Turns in one plane each, and the order they were made in; the first pair answered:
k_763 (before => after):
[-3.31  0.53  0.96  1.14 -0.09  0.63  0.02  0.78 -2.71 -2.48  1.48  0.56
 -3.63 -0.31] => [ 0.85 -0.01  0.03  0.03 -0.72  0.04  1.76 -0.87 -4.42 -2.49  3.07  1.23
 -1.04  0.74]
[ 4.42 -1.83 -3.32 -0.44 -6.44 -0.95  6.21 -2.60  2.48  1.22 -2.07 -2.36
  3.69  0.66] => [-1.94 -0.10 -4.05  0.44 -4.05 -0.84  3.15  1.49  7.99 -0.80 -4.03 -3.76
  2.43 -1.12]
[-0.24 -0.93 -4.04 -1.33 -3.82 -2.84  2.23  0.14  4.61  1.09 -1.95 -0.69
  0.69 -1.93] => [-2.17 -2.33 -3.46 -0.52 -4.85 -1.91  1.16 -1.22  3.32  2.52 -3.29 -1.02
 -1.12 -1.21]
[ 1.85 -2.30  1.78 -2.48 -1.66  2.05 -0.90 -3.01 -0.88  2.38 -3.79  0.02
 -1.20  4.44] => [ 4.94  0.38  0.27 -4.35 -0.01  1.30  0.65  1.47  1.99  0.03 -2.19 -1.26
  3.52  3.60]
k_107 (before => after):
[ 5.43  0.29  0.97 -1.54 -0.83 -1.41  0.65 -1.49 -2.11  1.40  1.16  0.61
  2.40  0.78] => [ 3.03 -0.94  0.85 -0.51  0.24  0.04  0.37 -2.96 -5.13  0.48  2.22  1.75
  0.18 -0.46]
[-0.01 -1.19 -1.51 -2.06  1.92  2.90  1.56 -2.79 -1.41  2.35  3.17  1.47
 -1.80  0.89] => [ 2.32  1.42 -1.48 -3.31  3.43  1.59  1.15 -0.33  1.27  1.83  2.66  1.01
  1.38  1.27]
[-4.33  0.94  2.17  2.91  1.03  0.30 -3.64 -0.30  0.97  4.32 -3.64 -0.53
 -1.90  0.52] => [-3.99  1.57  2.20  1.87  3.12  0.00 -4.27  1.46  2.49  3.10 -3.22 -0.63
 -0.55  0.31]
k_39 (before => after):
[-3.59  1.17  1.36  1.42  0.96 -0.40 -2.91 -1.60  0.15  2.06 -0.08  2.36
 -2.13  2.61] => [-3.89  0.17  0.36  1.32 -0.67  0.91 -1.49 -2.35 -0.43  1.38  0.24  2.13
 -3.15  1.50]
[ 1.57 -0.36  0.06  0.60  0.35  1.03 -0.15 -0.20 -1.82 -1.06 -1.03  1.81
 -2.73  0.26] => [ 2.16  0.18 -0.60  0.50 -0.04  1.25  0.40 -0.46 -1.52 -0.95 -0.93  2.05
 -2.43 -0.38]
[-5.20 -1.40  0.67  1.50  2.69  2.14 -0.60  0.03 -2.79 -1.66  3.15  0.95
 -4.32 -2.45] => [-3.31 -3.99 -2.48  1.40 -0.35  2.60  2.45 -2.95 -4.18 -1.18  3.00  0.14
 -3.25 -2.56]
k_977 (before => after):
[ 3.17  0.83  3.02 -0.27 -0.20 -0.79 -1.90 -0.48 -2.24  1.49  1.09  1.05
  1.66  2.07] => [ 2.35 -1.28 -0.08 -0.21 -0.70  1.23  1.15 -1.82 -3.48  0.70  2.97  0.56
  1.15 -0.27]
[-0.02 -1.80 -0.51  0.48 -0.46  0.28 -0.28 -1.71 -0.98  1.15 -1.14 -0.11
 -1.35  1.78] => [ 2.75  0.77 -0.30 -0.90  1.68 -1.28 -0.60 -0.28  0.11  0.95 -0.51 -0.10
  1.41  1.95]
[ 1.49  1.82  0.63 -1.09  1.20  0.74  1.95 -0.78 -1.20  0.03  0.29  0.07
  1.95 -0.77] => [-0.47 -0.21  1.72 -0.10 -0.61  2.08  0.88 -2.97 -0.80  1.17 -1.48  0.29
 -0.52 -0.73]
[-3.11 -0.14 -2.35  1.02  0.96  0.98  1.49  1.51 -0.62 -3.71  1.27 -0.62
  0.27 -4.29] => [-4.61  0.58  1.97  2.49  0.63 -0.15 -2.26  1.50  1.54 -1.02 -2.30 -0.14
 -2.77 -0.79]
Then:
Each pair is 2 to 3 turns apart.
[-2.90  2.09  0.78  1.87 -0.32 -0.92 -3.26  1.57  2.53 -0.26 -3.18 -0.50
  1.64  3.04] => [-3.11  0.38  0.98  2.50 -2.32 -0.39 -1.70 -0.22  1.63  0.70 -4.29 -0.56
  0.65  3.71] | k_107 then k_107 then k_107
[ 2.51 -2.18  3.27 -0.49  1.19  1.56 -0.37 -3.68 -8.91  2.55  4.64  3.22
 -1.69  0.89] => [-3.26 -0.17 -3.59 -0.26  5.18  2.85  2.33  3.75 -2.07 -3.52  5.56  0.58
  0.61 -5.41] | k_107 then k_763 then k_977
[ 1.40 -1.17  0.91 -0.08 -0.25  0.66  1.56 -4.46 -5.96  1.64  2.53  1.64
 -1.54  0.08] => [-6.34 -0.29 -1.60  1.39  0.77  2.44  0.43 -0.68 -0.37 -0.78  0.21 -0.12
 -4.91 -2.95] | k_763 then k_763 then k_39
[-8.40 -1.30 -3.71  2.00  3.67  2.99  0.01  2.91  1.88 -3.12  0.91 -0.84
 -3.20 -5.35] => [-2.27 -4.88 -6.12  1.74 -1.02  3.73  6.01 -4.03 -3.57 -1.36  2.48 -0.53
 -1.76 -4.53] | k_39 then k_763
[-1.65  1.68  5.19  1.02 -1.67 -1.70 -3.64  0.70  4.49  1.72 -3.07 -1.53
 -4.25  3.74] => [ 6.55  0.69 -0.56 -2.28 -1.22 -1.12  4.82 -1.14 -2.36 -0.76  6.64 -0.22
  2.66 -0.10] | k_763 then k_39 then k_977
[ 7.28 -0.96 -3.08  1.45 -4.51 -1.88  2.12  0.65  0.73 -1.20 -0.91 -1.19
  6.81 -0.88] => [ 2.53  4.03  2.03  1.80  1.72 -2.91 -5.36  6.10  3.06 -1.89 -0.94  0.01
  5.15 -0.15] | k_39 then k_39
[-6.35  0.87 -2.01  3.07  2.04  0.86  1.77  2.10  2.01 -3.62 -2.57 -0.45
 -0.54 -0.53] => [ 2.84  1.07 -3.30  1.28  0.38  0.35  5.18  0.12 -2.09 -2.44  1.70  0.07
  5.13  0.69] | k_763 then k_763
[-3.67 -1.26  2.96  3.14 -2.40  0.67 -1.81 -3.96  1.10  4.33 -3.18  0.74
 -8.32  2.45] => [ 0.81  2.96  6.40  0.68  0.64 -2.62 -5.69  0.94  3.79  3.59 -2.70  1.55
 -4.31  4.70] | k_977 then k_977 then k_977
[-1.76  1.94 -2.79 -1.65  3.01  0.56  1.32  4.62  1.11 -2.80  3.76  0.43
  2.13 -3.17] => [-3.43 -1.80 -4.88  0.28 -1.48  1.52  3.59  0.82  2.12 -1.78  0.48 -1.24
 -0.52 -3.13] | k_763 then k_107 then k_977
[ 6.89 -3.66  0.10  1.32 -4.91 -1.02  1.14 -4.57 -4.18  4.46 -0.79  0.53
  0.43  2.18] => [ 2.27 -3.92  0.75  1.80 -1.64  0.51  0.39 -5.46 -7.76  2.94  2.83  1.95
 -2.13 -0.08] | k_107 then k_107 then k_107
[ 2.96  2.36  4.70 -0.94  2.66 -0.85 -1.80 -1.56 -0.64  1.54  0.07  2.45
 -0.55  3.60] => [ 0.10 -0.07 -2.38 -0.38  2.70  2.06  4.33 -2.71 -2.29 -1.81  3.59  1.58
 -0.36 -1.74] | k_763 then k_977
[-4.32 -1.66 -4.23  0.57 -1.97  1.03  1.60 -0.40  2.08  0.74 -1.73 -0.83
 -2.53 -3.30] => [ 5.65  0.93  0.26 -2.09 -1.70 -2.38  0.06 -1.06  0.34  2.41 -0.37  0.40
  3.28  1.40] | k_977 then k_763 then k_763
[-4.36 -0.87  3.63  1.88  0.93  1.64 -3.20 -3.86 -4.32  1.10  1.85  0.47
 -3.59  2.38] => [-5.99  2.17  0.18  0.72  2.32  1.29 -1.83  3.84  4.37 -3.14  0.98 -2.05
 -0.28 -0.52] | k_39 then k_763 then k_763
[-5.11  0.23 -4.08  0.54 -4.28 -0.14  1.52 -3.65 -0.25  2.70 -4.30  0.05
 -6.16 -1.62] => [-0.68  4.08 -6.12 -1.93 -1.62 -1.47  2.93  3.19  5.07 -1.22 -1.97 -1.78
  0.53 -3.52] | k_763 then k_763
[ 5.48  0.40 -2.06  0.06 -2.52 -0.64  3.28 -1.89 -0.98 -0.57 -0.57  0.69
  3.00  2.40] => [-6.06 -0.76 -0.71  3.09  0.25  1.61 -1.32 -1.48 -0.44 -0.95 -2.45  1.06
 -4.31  0.48] | k_107 then k_763 then k_977
[-3.95 -0.63  0.03  0.37  3.80  1.64 -0.62  0.92 -4.26 -2.86  4.13 -0.12
 -1.84 -2.91] => [ 3.89  0.15  3.77 -1.89  1.97 -0.52 -1.11 -1.45 -5.14  0.35  3.51  1.72
  1.01  1.65] | k_763 then k_977 then k_763
[-0.35 -1.05 -1.85  0.39  2.03  1.56  2.26  3.02 -2.63 -1.91  1.85 -1.24
  2.66 -2.64] => [-2.34  0.17 -0.89  0.55  3.09  1.15  0.25  4.35 -1.26 -2.41  1.56 -0.32
  1.94 -1.85] | k_763 then k_977 then k_977
[ 2.61 -2.16 -4.11  1.18 -1.79 -0.18  2.38 -3.53 -2.02  0.58  0.64 -0.53
 -0.72  0.13] => [-0.27  0.13 -5.20  0.41  2.44  0.86  1.77  0.68  0.02 -2.41  2.17 -0.93
  0.83 -3.13] | k_763 then k_107 then k_107
[-1.12 -3.76  0.22  1.71 -3.06  0.78  0.54 -5.28 -1.13  2.86 -3.13  0.09
 -2.33  2.81] => [-3.05  1.36 -1.56 -0.12  0.77 -0.29 -0.71  2.99  6.15 -1.62 -3.18 -2.20
  0.97  0.51] | k_763 then k_763
[-1.00 -1.79 -3.74  4.05 -5.57  0.19  3.19 -1.50  1.39  0.91 -5.23  0.11
 -3.75  1.41] => [ 1.95 -0.92 -6.54  1.78 -3.39  1.39  6.89  0.13  1.35 -1.89 -0.84 -1.02
  0.42 -2.49] | k_977 then k_977
